Each row has a name. Each piece below is followed by the name of the row it came from, unless a question asks for something else. Each question is about the rows just above it.

j230: -78	71	38	-40	31
j732: -5	37	-12	71	13
j977: 67	-89	41	8	29
j432: 59	-57	20	47	4
j208: -73	77	32	-40	38
j277: 50	-13	-43	31	-42
Shuffled j208 with one entry gone: 77	-73	-40	32, missing -> 38
Is 67	-89	41	9	29 printed in one of the named rows, side by side and in this order? -> no
Is 37	-12	71 printed in one of the named rows, side by side and in this order? -> yes

j230: -49	37	38	6	89	-46
j208: 34	44	81	-36	76	85
j627: -37	76	85	6	14	-34
j194: 67	-78	76	-1	-49	-19
j95: -20	-13	-20	-20	-13	-13
j230 without one entry, shuffled: 37	-46	6	-49	89. Gone: -> 38
Which row holds -36	76	85? -> j208
Count of -20 in j95: -> 3

j670: -64	37	-63	12	-11	29	-26
j230: -21	-58	-49	-33	-42	-18	-20
j95: -40	11	-44	-3	47	23	44
j387: -52	28	-53	10	-21	21	-33
j627: 40	-21	39	-2	-58	-28	-52
j977: 12	-60	-9	-35	27	-17	51
j475: 39	-15	40	0	-43	-23	-39
j208: -1	-63	-26	-38	20	-15	46
j432: -51	29	-51	10	-17	21	-29
j277: 46	-11	51	4	-42	-24	-41
j732: -33	-42	-49	-33	-42	-42	-20
j194: -46	12	-51	-4	48	25	46
Is -64	38 printed in one of the named rows, side by side and in this order? -> no
Does one of the named rows hold -51	29 side by side, in this order? -> yes
How many times does j732 hold -42? -> 3

j475: -19	25	2	-18	33
j387: 9	6	4	-19	37
j208: -16	7	-2	3	-3
j194: -7	27	3	-27	45
j670: 0	-15	0	3	12
j95: 9	14	4	-17	20
j432: -14	1	3	-20	64
j277: -11	25	2	0	23
j627: -15	9	-2	2	-4
j732: -7	27	2	-19	52
j230: 9	2	-2	-15	31
Does one of the named rows hold 25	1	-18 side by side, in this order? -> no
The row with -15	9	-2	2 is -> j627
-19	25	2	-18	33 is in which row? -> j475
Is -7	27	3	-27	45 printed in one of the named rows, side by side and in this order? -> yes
Where do 4	-17 appear? -> j95
How many times does j387 hold 3? -> 0

j230: -44	-14	-9	0	21
j432: -53	21	-53	0	-1
j95: 9	6	-4	6	9
j208: -57	38	-12	-15	-9
j977: -46	-44	1	-2	-5
j277: 82	-85	37	86	49
j475: -8	7	-48	-79	-5
j732: 41	-7	-29	-10	-12
j627: -52	56	86	-52	86
Does one of the named rows hold -44	1 side by side, in this order? -> yes
Among the named rows, does one hold -45	-14	-9	0 next to each other, in this order? -> no
Which entry of j432 is missing from -1	21	-53	-53? -> 0
j732 without one entry, shuffled: -29	-10	41	-12. Gone: -> -7
Times -53 occurs in j627: -> 0

j475: 35	35	-13	-3	-3
j208: 45	21	32	-17	-64
j627: 37	16	18	16	-49
j95: 43	3	-8	-26	-46
j432: 43	0	4	-10	-30
j230: 24	12	11	-17	-83
j277: 13	-9	-17	15	-18
j387: -2	36	9	-24	-5
j977: 30	-18	1	-2	-20
j194: 4	33	38	-11	-40
j670: 27	-7	-5	-40	-68
j732: 33	13	32	-22	-66
How many times does j475 hold -3? -> 2
Among the named rows, does one hold -7	-5 next to each other, in this order? -> yes
Shuffled j230 with one entry gone: 12	24	-83	-17, missing -> 11
j670 without one entry, shuffled: -7	-68	-40	-5. Gone: -> 27

j387: -50	-16	-12	-23	-46	-55
j432: -51	38	-69	79	-55	5
j732: -45	57	-5	-45	-45	-45
Among the named rows, does one hold -51	-16	-12	-23	-46 next to each other, in this order? -> no
79	-55 -> j432
Is -5	-45	-45	-45 printed in one of the named rows, side by side and in this order? -> yes
Count of -45 in j732: -> 4

